Each row has a name. Each question is about the rows just above it.

Columns, left to right: V Y R U L
k650: [153 138 113 133 103]
k804: [133 144 150 134 132]
k42: [132 130 114  91  95]
k653: [116 113 119  55 138]
k565: [130 143 173  32  97]
k52: [118 146 188 120 121]
k208: [126 134 147 104 133]
k607: [109 117 145 101 142]
k202: [124 100  91  81 137]
k515: [116 100  84 136 125]
k766: [ 61 102 175 134 194]
[118 146 188 120] with +1 step of 1 on every entry:
[119 147 189 121]
Shift each entry of [144 150] by +1 times 1:
[145 151]
How many entries does [116 113] have?
2
Move every entry of [120] by +1 step of 1.
[121]
How many times does k804 hold [144]?
1
Shift each entry of [133 144] by -1 times 1:
[132 143]
Shift each entry of [124] by -1 times 1:
[123]

Columns, left to right: B E Q J X A W H Z
k515: [105 118 118 173 171 106 106 171 171]
k766: [126 161 118 173 130 133  75 138 173]
k54: [126 161 118 173 130 161  52 202 219]
Count of [107] in k515:
0
Shift each entry of [130 133  75 138] by +1 times 1:
[131 134  76 139]
Count of [171] in k515:
3
[173 130 133  75] with +1 step of 1 on every entry:
[174 131 134  76]
Times [172] occurs in k54:
0
Whose row is [126 161 118 173 130 161  52 202 219]?
k54
Shift each entry of [133  75 138] by +1 times 1:
[134  76 139]

Columns, left to right: N K P C F G D
k54: [191 129 223 186 211 108 133]
k650: [ 85 149 164 120 100 129 126]
k804: [187 135  98 138 153 125 136]
k515: [211 153  34 127 144 131 142]
k42: [123  87  88 116 130 135 126]
k653: [116 147 137 122 114 129 129]
k202: [ 92 160  75  89  67 138 131]
k52: [109 154 152 127 115 125 129]
k565: [126  70 167 149 166 124 124]
k208: [ 97 134 180 136 126 125  97]
k766: [187 135  98 138 153 125 133]
Times [97] occurs in k208:
2
Which column holds [136 142 126 129 131 129 124] top down?
D
Number of entries in [ 85 149 164 120 100 129 126]:
7
Which column holds [191  85 187 211 123] top down?
N

Columns, left to right: Sabud daden rimo mavob voga mugim gobo Gikul
k653: [ 60 162  34 188 112  27  86 189]
k52: [ 99 155  79 170 120  62 116 126]
k515: [ 60 162  34 188 112  27 136  78]
Number of entries in [ 60 162]:
2
Move every entry of [112  27 136] by -1 step of 1.
[111  26 135]
Which column holds [126  78] top down?
Gikul
[120  62 116] with +1 step of 1 on every entry:
[121  63 117]
How many entries does [ 99 155  79 170 120  62 116 126] have?
8

Columns, left to right: lanim Kisu gerez pulu Lovor lozo loful gof
k202: [127 108  66 125 117  84 220 144]
k208: [ 87 151 112 161 128  88 101 102]
k42: [109 131 142 119 127 149 115 143]
k54: [111 173 149 114 152 109 155 153]
k607: [155 138 121 127 141 103 158 123]
[ 66 112] is in which column, read top down?
gerez
Which column holds this, read top down? [109 103]
lozo

Columns, left to right: dega Dovum fesel naviz giv
k52: [163 158 158 158 158]
k607: [150  70 198 118 150]
k653: [148 175  69  69 155]
k650: [170 151  31 125 159]
k804: [161 219 100 107 157]
Count of [158] in k52:
4
[150  70 198 118] with -1 step of 1 on every entry:
[149  69 197 117]
[158 150 155] is in which column, read top down?
giv
[ 70 175 151] is in which column, read top down?
Dovum
Shift each entry of [175  69  69] by +1 times 1:
[176  70  70]
Which column holds [150 148 170] top down?
dega
Times [69] occurs in k653:
2

Columns, left to right: tuma gebuf lud zil bepi
k515: [162  54  78  78  78]
k804: [165 112 171 169 113]
k653: [129 110 128 145 172]
k52: [136 125 197 208 138]
k650: [126 132 215 145 132]
k208: [161 139 120 118 136]
k607: [132  87  69 122 126]
k202: [220 177 145 101 121]
Number of entries in [165 112 171 169]:
4
Times [78] occurs in k515:
3

Columns, left to right: Vara dil rava Besi
k766: [185 144  90 133]
k54: [213  79 124 109]
k650: [212 145 147 131]
k202: [132 162 235 226]
k52: [116  78 162 168]
k565: [169 154 220 158]
k42: [162 216 211 190]
k804: [ 72 100 129 210]
k653: [ 68  75 124  54]
k607: [122  85 141 128]
k515: [189  47 189 189]
k208: [ 18 122 107 179]
Times [189] occurs in k515:
3
[235] with +1 step of 1 on every entry:
[236]

Columns, left to right: ramu Lar niku fuv gepen
k766: [162 105 138 149  87]
k202: [114 105 138 149  87]
k650: [124 162 103 145  81]
Number of entries in [124 162]:
2
Which column holds [149 149] top down?
fuv
Number of entries in [114 105 138 149]:
4
Which column holds this, read top down? [162 114]
ramu

Columns, left to right: tes vufes Meb Tuf luva logu gan Fato
k565: [128 128 171 223 172  99 137 155]
k54: [159 131 137 211 170  93 115  92]
k202: [154 128 166 190 128  93 103  84]
k515: [168 164  50 227 175  95 118 127]
k804: [128 128 171 181 172  99 137 155]
k607: [128 128 171 181 172 103 137 155]
k42: [159 131 137 211 170 108 115  92]
Count of [131] in k42:
1
Count the entries of [159 131 137 211]:
4
Times [127] occurs in k607:
0
Shift each entry of [164  50 227 175] by +1 times 1:
[165  51 228 176]

Columns, left to right: filok lupa pufu Dak
k515: [142  97 183 134]
k607: [124 150 113 182]
k653: [155 181 126  83]
k202: [238 164 171 155]
k650: [ 61 109 150 198]
k766: [155 181 159 176]
k52: [122 144 126 161]
k208: [180 195 208 121]
k565: [154  64 182 182]
k42: [119 171 135 136]
Number of entries in [180 195 208 121]:
4
Times [181] occurs in k653:
1

